grid =
130	129	119	130	129	133	128	125	133	125	135
127	129	124	128	125	128	139	123	130	128	128
129	127	126	129	127	129	130	127	129	128	129
130	129	119	131	130	134	128	124	133	126	135
128	128	125	128	125	128	137	124	130	128	128
129	126	123	129	129	131	127	128	131	128	132
130	129	120	130	130	133	128	125	133	126	135
126	146	112	113	153	133	125	122	156	122	133
grid[0][0]: 130
grid[5]: [129, 126, 123, 129, 129, 131, 127, 128, 131, 128, 132]
grid[4][2]: 125
grid[4][7]: 124
grid[6][9]: 126
grid[5][1]: 126
grid[1][3]: 128
grid[6]: [130, 129, 120, 130, 130, 133, 128, 125, 133, 126, 135]
grid[7]: [126, 146, 112, 113, 153, 133, 125, 122, 156, 122, 133]
grid[5][10]: 132
grid[2][0]: 129
grid[2][3]: 129
grid[5][4]: 129
grid[6][1]: 129
grid[1][0]: 127
grid[4][3]: 128
grid[2][6]: 130
grid[7][5]: 133
grid[1][9]: 128
grid[3][10]: 135
grid[5][3]: 129
grid[:, 5]: [133, 128, 129, 134, 128, 131, 133, 133]
grid[5][6]: 127
grid[:, 9]: [125, 128, 128, 126, 128, 128, 126, 122]
grid[5][9]: 128
grid[3][6]: 128
grid[4][6]: 137
grid[1][6]: 139

B =
[[129 144 125 142 127 130 111 125 144 140 126 136 116 125 126 126]
 [134 119 132 117 131 132 116 130 117 109 127 137 115 134 135 136]
 [124 123 131 129 130 128 149 131 129 133 135 118 146 128 130 126]
 [122 135 127 129 131 126 104 126 130 129 131 147 109 123 126 121]
 [131 136 128 131 129 130 106 127 132 124 126 143 110 128 130 128]
 [129 126 123 123 123 128 111 125 124 125 124 142 115 127 124 129]
 [136 115 126 118 124 134 135 127 117 123 126 123 132 134 124 137]
 [121 115 132 113 136 126 128 129 112 121 139 133 125 127 126 122]
 [129 122 123 122 123 129 123 126 122 129 126 134 124 128 122 129]
 [114 122 133 112 139 122 103 129 111 113 139 154 106 122 128 115]
 [116 127 130 121 135 123 112 127 121 125 137 145 116 122 124 115]
 [134 127 127 128 125 132 122 128 129 126 124 131 123 131 129 134]
 [132 121 126 123 124 131 126 127 123 124 125 131 126 131 126 133]
 [131 132 122 136 120 131 136 125 137 141 124 124 138 127 121 129]
 [141 122 127 126 122 135 126 129 127 123 121 126 123 136 133 142]]
B[0,0] -> 129
B[10,13] -> 122
B[:, 10] -> [126, 127, 135, 131, 126, 124, 126, 139, 126, 139, 137, 124, 125, 124, 121]
B[11] -> [134, 127, 127, 128, 125, 132, 122, 128, 129, 126, 124, 131, 123, 131, 129, 134]
B[10,0] -> 116
B[:, 2] -> [125, 132, 131, 127, 128, 123, 126, 132, 123, 133, 130, 127, 126, 122, 127]
B[11,6] -> 122
B[11,9] -> 126
B[:, 13] -> [125, 134, 128, 123, 128, 127, 134, 127, 128, 122, 122, 131, 131, 127, 136]
B[12,7] -> 127
B[4,15] -> 128
B[6] -> [136, 115, 126, 118, 124, 134, 135, 127, 117, 123, 126, 123, 132, 134, 124, 137]
B[11,7] -> 128
B[14,3] -> 126
B[14,14] -> 133
B[2] -> [124, 123, 131, 129, 130, 128, 149, 131, 129, 133, 135, 118, 146, 128, 130, 126]
B[5,15] -> 129
B[5,5] -> 128
B[:, 3] -> [142, 117, 129, 129, 131, 123, 118, 113, 122, 112, 121, 128, 123, 136, 126]
B[6,4] -> 124
B[7,15] -> 122
B[6,3] -> 118
B[9,14] -> 128
B[10,2] -> 130
B[:, 1] -> [144, 119, 123, 135, 136, 126, 115, 115, 122, 122, 127, 127, 121, 132, 122]
B[5,1] -> 126
B[2,13] -> 128
B[9,10] -> 139
B[14,13] -> 136
B[10,1] -> 127
B[7,5] -> 126
B[4,3] -> 131
B[9,6] -> 103
B[0,14] -> 126
B[1,2] -> 132
B[8,10] -> 126
B[6,6] -> 135

data = [119 132 154 122 124 111 130 130 122 130 124 122]
data[0]	119
data[4]	124
data[8]	122
data[5]	111

M = [132, 138, 141, 115, 147, 131, 99, 128, 119]
M[0]	132
M[3]	115
M[8]	119
M[7]	128

A = [108 115 120 146 141 117 133 120 138 121 136 137 128 140 123 150]
A[0] => 108
A[14] => 123
A[13] => 140
A[11] => 137
A[12] => 128

X =
[[131 116 129 137 117 135 118 148 103 143]
 [131 119 114 118 136 147 127 111 128 141]
 [129 116 130 138 116 137 117 150 102 143]
 [130 118 114 140 139 111 138 125 115 154]
 [130 118 115 130 148 122 115 141 120 116]
 [133 117 116 143 134 112 140 118 126 153]
 [130 115 146 127 110 146 123 132 108 156]
 [130 118 114 123 145 138 111 126 142 116]
 [131 116 135 127 130 119 144 116 128 136]
 [132 116 147 116 120 153 103 142 127 126]
 [130 119 116 115 126 144 144 122 111 128]]
X[0,0] = 131
X[10] = [130, 119, 116, 115, 126, 144, 144, 122, 111, 128]
X[9,5] = 153
X[5,7] = 118
X[9,0] = 132
X[5,6] = 140
X[10,2] = 116
X[3,4] = 139
X[8] = [131, 116, 135, 127, 130, 119, 144, 116, 128, 136]
X[:, 7] = [148, 111, 150, 125, 141, 118, 132, 126, 116, 142, 122]
X[4,0] = 130
X[6,9] = 156
X[0,5] = 135
X[1,5] = 147
X[8,6] = 144
X[6] = [130, 115, 146, 127, 110, 146, 123, 132, 108, 156]
X[:, 8] = [103, 128, 102, 115, 120, 126, 108, 142, 128, 127, 111]
X[:, 4] = [117, 136, 116, 139, 148, 134, 110, 145, 130, 120, 126]
X[8,9] = 136
X[6,5] = 146
X[7] = [130, 118, 114, 123, 145, 138, 111, 126, 142, 116]
X[0,9] = 143
X[9,3] = 116
X[2,2] = 130
X[5,0] = 133
X[8,8] = 128
X[4,3] = 130
X[3,5] = 111
X[5,5] = 112
X[2,4] = 116
X[3,9] = 154
X[3,1] = 118
X[6,8] = 108
X[9,7] = 142
X[2,0] = 129
X[3,0] = 130

W =
[[118 129 127 137 127 121 131 136 124 122]
 [104 128 126 131 125 123 134 131 126 111]
 [109 130 123 138 127 127 131 134 125 120]
 [108 132 120 134 125 116 127 131 118 113]
 [110 131 127 137 126 126 130 133 125 119]
 [103 132 122 134 131 122 139 129 126 107]
 [115 130 126 136 127 122 122 132 119 118]
 [110 129 119 139 129 130 132 129 127 124]
 [106 129 121 133 134 126 138 128 128 113]
 [110 137 126 136 128 120 137 133 127 114]
 [112 131 127 141 128 123 135 132 125 118]]
Indices start at 0.
row 0 col 0 => 118
row 2 col 2 => 123
row 7 col 9 => 124
row 9 col 3 => 136
row 6 col 7 => 132
row 0 col 2 => 127
row 4 col 1 => 131
row 6 col 5 => 122
row 8 col 5 => 126
row 4 col 9 => 119
row 5 col 7 => 129
row 6 col 2 => 126
row 7 col 0 => 110
row 0 col 3 => 137
row 9 col 9 => 114
row 7 col 2 => 119
row 2 col 9 => 120
row 1 col 5 => 123
row 10 col 8 => 125
row 5 col 4 => 131
row 5 col 9 => 107
row 8 col 3 => 133
row 8 col 9 => 113
row 3 col 0 => 108
row 8 col 0 => 106
row 6 col 1 => 130
row 4 col 0 => 110
row 6 col 0 => 115
row 7 col 8 => 127
row 9 col 0 => 110
row 3 col 7 => 131
row 4 col 2 => 127
row 1 col 3 => 131
row 1 col 2 => 126
row 0 col 8 => 124

arr = [133 135 100 139 116 121 131 135]
arr[0] -> 133
arr[-4] -> 116
arr[5] -> 121
arr[2] -> 100

m = [130, 140, 120, 120, 137, 118, 128, 125, 99, 142]
m[-10] = 130
m[-1] = 142
m[-9] = 140
m[8] = 99

a = [115 140 137 105 118 134 123 143 148 122 142 115 149]
a[-13] => 115
a[4] => 118
a[9] => 122
a[1] => 140

x =
[[130 128 130 133 122 131]
 [124 121 123 133 130 131]
 [126 131 131 131 125 129]
 [109 140 112 113 148 127]
 [126 124 126 130 129 133]
 [128 125 127 128 129 135]
 [125 151 131 121 133 132]
 [127 138 126 116 134 130]
 [128 130 130 129 124 129]]
Rows and columns are counted from 0.
(0, 0) -> 130
(4, 1) -> 124
(5, 2) -> 127
(1, 0) -> 124
(3, 1) -> 140
(5, 4) -> 129
(0, 2) -> 130
(7, 1) -> 138
(5, 1) -> 125
(6, 5) -> 132
(8, 4) -> 124
(6, 2) -> 131
(4, 2) -> 126
(3, 3) -> 113
(1, 2) -> 123
(1, 1) -> 121
(6, 4) -> 133
(3, 5) -> 127
(3, 4) -> 148
(2, 5) -> 129
